One turn moves every row onto another: examples first, then more rows asked:
B:  238 -101 -157   28 -115 -268  -24  167 -458  104   26   32 -238   55  275  200   74
H: -152  209    2 -145  126 -158   13  137 -342  118  144  142  -48  101  440  216  -33
L: -150 -269 -116    2   84   81   29 -197  -88 -169   80  -18  186 -353 -105  -13  -74
C:  193 -337 -298  -11  -51    1  175   37 -341  -95   10  -73  -89 -391 -124  100 -119
U:  219   67 -194  -21 -150 -157  -69  153 -465  190  -96    4 -327   62  152   74  106
P:  248 -138 -348  -95  -92   61   86   15 -280  -62  -78 -147 -173 -276 -279  -17  -61
F: -180  204 -229  -60   43  164   43   28   28 -131  120  164  186  140  140  186 -377
N:  363 -303 -288  -46  -66 -100   65   26 -206 -194   63 -146  -91 -191 -178   86  -44
W: -204  241 -262  -68   45  222   46   51   17  -69   95  155  155   99  116  164 -369
Y: -219  176 -246  -43   55  188   65   49   -6  -89  121  182  184   80  159  213 -398
Z: -209  340  -50 -152  124  -59   34  136 -382  192   74  128 -121   62  354  129  -44
D:  128  -57 -176   39 -135 -138   48  168 -577  236  -65   66 -286  -99  234  156   40
E:  -13 -172 -130  -66   62   31  -78 -217   31 -237   92  -76  154 -166 -192  -53  -13
T: -125  -71 -176  -62   40  176  -23 -206  -93 -117  -16  -67   90 -303 -255 -121  -35
G:  -89  347  -42 -191  104 -138  -58  124 -297  116  111   74 -105  206  344  134   16

F -> Y
H -> Z
Where do these go?
D -> U
L -> T
N -> C

